A =
[[-1.71  0.54  0.53 -0.92  0.97  0.60 -0.23  0.41  0.10 -1.19 -0.59]
 [-3.47 -0.01 -0.43 -5.94  0.03 -0.58 -0.58 -0.38  1.27 -0.46 -0.22]
 [ 0.44 -0.07  0.32  5.44 -0.54  0.31 -1.10 -0.56  2.21  0.49 -0.05]
 [-1.45  0.29  0.74  0.98 -0.08 -0.75 -2.16  0.80 -0.54  0.01  0.29]
 [ 0.23  0.64  0.35  2.43 -0.13  0.52 -0.08  0.15  0.04  0.12  0.49]
 [ 1.65 -0.55 -0.11  1.58  0.44  0.19  1.24  0.61  1.59  1.07  0.84]
 [-3.25  0.02 -0.26  1.16  0.31 -0.05 -0.97 -0.10  0.23  0.45  0.00]
 [ 0.95  0.19 -0.23 -4.64  0.03  0.61 -2.87  1.06  0.09 -0.49  0.09]
 [-3.58 -0.33 -0.22 -2.71 -0.47  0.30 -1.55  0.51  0.10 -0.40 -0.57]
 [ 4.10 -1.17  1.15 -0.26 -0.70 -0.18  0.31  0.74  1.55  0.58  0.08]
 [ 2.25 -0.10 -0.08  0.80  0.03 -0.14 -1.04 -0.85 -1.62  0.42 -0.06]
 [ 2.11  0.90  0.68  2.25 -0.72  0.24  2.11  0.56  0.10 -0.65  0.36]
 [-0.27  0.10 -0.87 -3.94 -0.01 -0.24 -1.45 -0.64  0.91 -0.37 -1.73]]
Indices start at 1.
(1, 1): -1.71
(3, 4): 5.44
(1, 4): -0.92
(2, 3): -0.43
(6, 7): 1.24
(5, 7): -0.08
(11, 5): 0.03
(8, 10): -0.49
(4, 6): -0.75
(11, 10): 0.42
(9, 9): 0.10
(7, 2): 0.02
(7, 1): -3.25
(8, 1): 0.95
(10, 6): -0.18
(5, 11): 0.49
(13, 9): 0.91
(4, 7): -2.16
(5, 3): 0.35
(2, 7): -0.58
(4, 11): 0.29
(7, 9): 0.23
(13, 4): -3.94
(3, 6): 0.31
(11, 7): -1.04
(8, 4): -4.64
(9, 10): -0.40
(2, 11): -0.22
(11, 1): 2.25
(1, 9): 0.10
(5, 2): 0.64
(3, 8): -0.56
(3, 2): -0.07
(4, 1): -1.45
(13, 10): -0.37
(8, 6): 0.61
(6, 4): 1.58
(6, 3): -0.11
(13, 7): -1.45

B =
array([[-3.64, -1.15, -0.44,  0.22,  0.50,  1.05, -2.50,  2.58, -1.42,
        -2.93,  3.42,  4.15,  1.91],
       [-2.41, -0.59,  0.05,  3.77,  0.42,  3.40, -1.72, -3.13, -3.22,
         4.99, -1.39, -0.28,  0.23],
       [-4.47,  0.69, -0.84, -0.79, -0.03, -2.53,  2.37,  0.45,  4.01,
         1.50,  0.95, -2.52, -0.35],
       [-1.51,  2.53,  1.61, -3.06,  0.93,  4.33, -3.93,  1.44,  1.95,
        -0.72, -1.81, -3.95,  0.95],
       [ 2.84, -1.60,  1.45, -0.67,  1.47,  0.84,  2.14,  2.61,  1.67,
        -2.05, -2.71,  2.67,  1.33],
       [-0.59, -0.06, -1.27,  0.77,  1.48,  1.72,  1.76,  4.09, -1.81,
         0.21, -1.80, -0.02, -1.11],
       [-1.80,  2.38,  0.08, -2.01,  0.09, -1.91,  3.11, -0.17, -2.23,
         2.95, -2.11,  5.44,  1.56],
       [ 1.49,  2.45, -0.25,  2.05,  0.44, -5.43,  3.20,  0.87, -0.04,
        -1.56, -1.27,  1.67,  1.14],
       [ 3.60,  2.99, -2.32, -2.05, -0.46,  1.04, -0.55, -2.96, -4.95,
        -1.19,  1.00,  1.65, -0.94]])
Indices start at 1.
(1, 1) = -3.64
(1, 2) = -1.15
(2, 8) = -3.13
(4, 3) = 1.61
(9, 7) = -0.55
(4, 4) = -3.06
(9, 12) = 1.65
(7, 6) = -1.91
(8, 9) = -0.04
(7, 3) = 0.08
(8, 8) = 0.87
(1, 4) = 0.22
(7, 9) = -2.23
(6, 13) = -1.11
(7, 7) = 3.11
(9, 3) = -2.32
(9, 8) = -2.96
(4, 2) = 2.53
(7, 8) = -0.17
(4, 1) = -1.51
(4, 12) = -3.95
(1, 6) = 1.05
(5, 6) = 0.84
(4, 11) = -1.81
(6, 5) = 1.48
(9, 6) = 1.04
(3, 1) = -4.47
(5, 1) = 2.84
(7, 12) = 5.44
(5, 5) = 1.47
(5, 2) = -1.60
(7, 10) = 2.95
(5, 3) = 1.45
(3, 11) = 0.95
(3, 12) = -2.52

M =
array([[140, 162, 126, 126, 137, 134, 142, 101, 158, 127, 158, 155, 162],
       [223, 162, 172, 157, 169, 122, 172, 205, 232, 204, 122, 133,  35],
       [138, 146, 142, 132, 134, 166, 162, 122, 157, 133, 157, 178, 142],
       [148, 132, 189, 147, 170, 176, 218, 175, 179, 164, 148, 234,  90],
       [159, 156, 134, 140, 151, 131, 185, 120, 161, 146, 148, 129, 168],
       [120, 150, 106, 101, 117, 128, 143,  56, 158,  99, 174, 178, 165],
       [202, 145, 174, 174, 165, 163, 152, 206, 138, 176, 133, 132, 136],
       [223, 158, 128, 154, 165, 131, 105, 142, 130, 148, 144,  90, 183],
       [174, 144, 182, 162, 154, 158, 185, 181, 181, 182, 136, 172, 121],
       [139,  80, 139, 132, 136, 144, 152, 122, 153, 133, 157, 164, 149],
       [191, 155, 161, 157, 163, 134, 156, 153, 166, 181, 132, 133, 154],
       [157, 152, 146, 155, 129, 143, 137,  63, 148, 156, 142, 127, 157],
       [157, 151, 143, 129, 137, 136, 165, 110, 184, 144, 152, 172, 147]])
Rows and columns are counted from 1.
(1, 1)	140
(8, 4)	154
(2, 3)	172
(6, 9)	158
(11, 9)	166
(4, 6)	176
(8, 5)	165
(13, 13)	147
(3, 5)	134
(12, 4)	155
(5, 12)	129
(7, 4)	174
(10, 8)	122
(10, 13)	149
(11, 4)	157
(5, 10)	146
(7, 9)	138
(13, 5)	137
(8, 9)	130
(13, 9)	184
(11, 2)	155
(3, 13)	142
(4, 5)	170
(3, 4)	132
(9, 4)	162
(2, 1)	223
(1, 6)	134
(4, 10)	164
(4, 9)	179
(6, 11)	174
(7, 11)	133
(2, 8)	205
(1, 12)	155
(10, 11)	157
(7, 10)	176

data =
[[ 3.28  3.40 -0.22  2.99 -2.55]
 [-0.71  2.05 -0.02 -0.46 -2.09]
 [ 3.12  3.07 -0.44  3.45 -3.61]
 [ 4.35  3.03 -1.61  3.54 -2.48]
 [ 1.58  2.13 -1.00  0.93 -1.45]
 [ 1.48  1.83  1.10  2.08 -1.82]
 [ 5.13  4.31 -1.33  4.50 -3.67]
 [-1.90 -2.91  1.79 -1.04  2.28]
 [ 2.94  0.67  3.39  4.08 -0.10]]
Rows and columns are counted from 1.
row 1 col 1	3.28
row 5 col 4	0.93
row 2 col 5	-2.09
row 7 col 2	4.31
row 2 col 2	2.05
row 7 col 1	5.13
row 2 col 4	-0.46
row 2 col 3	-0.02
row 6 col 1	1.48
row 4 col 4	3.54
row 9 col 1	2.94
row 5 col 3	-1.00
row 6 col 5	-1.82
row 4 col 2	3.03
row 3 col 1	3.12
row 9 col 5	-0.10
row 3 col 2	3.07
row 8 col 5	2.28
row 6 col 2	1.83
row 8 col 2	-2.91
row 6 col 3	1.10
row 4 col 5	-2.48
row 6 col 4	2.08
row 1 col 5	-2.55
row 5 col 5	-1.45
row 1 col 3	-0.22
row 4 col 1	4.35

grid =
100,34,139,121,133,253,162,66
129,156,86,52,67,193,145,85
164,200,113,109,134,101,125,71
123,188,109,78,114,197,168,121
150,194,113,115,119,27,87,115
Rows and columns are counted from 1.
row 1 col 1	100
row 2 col 3	86
row 3 col 6	101
row 4 col 6	197
row 4 col 3	109
row 1 col 8	66
row 5 col 3	113
row 3 col 3	113
row 3 col 5	134
row 2 col 6	193
row 2 col 4	52
row 4 col 5	114
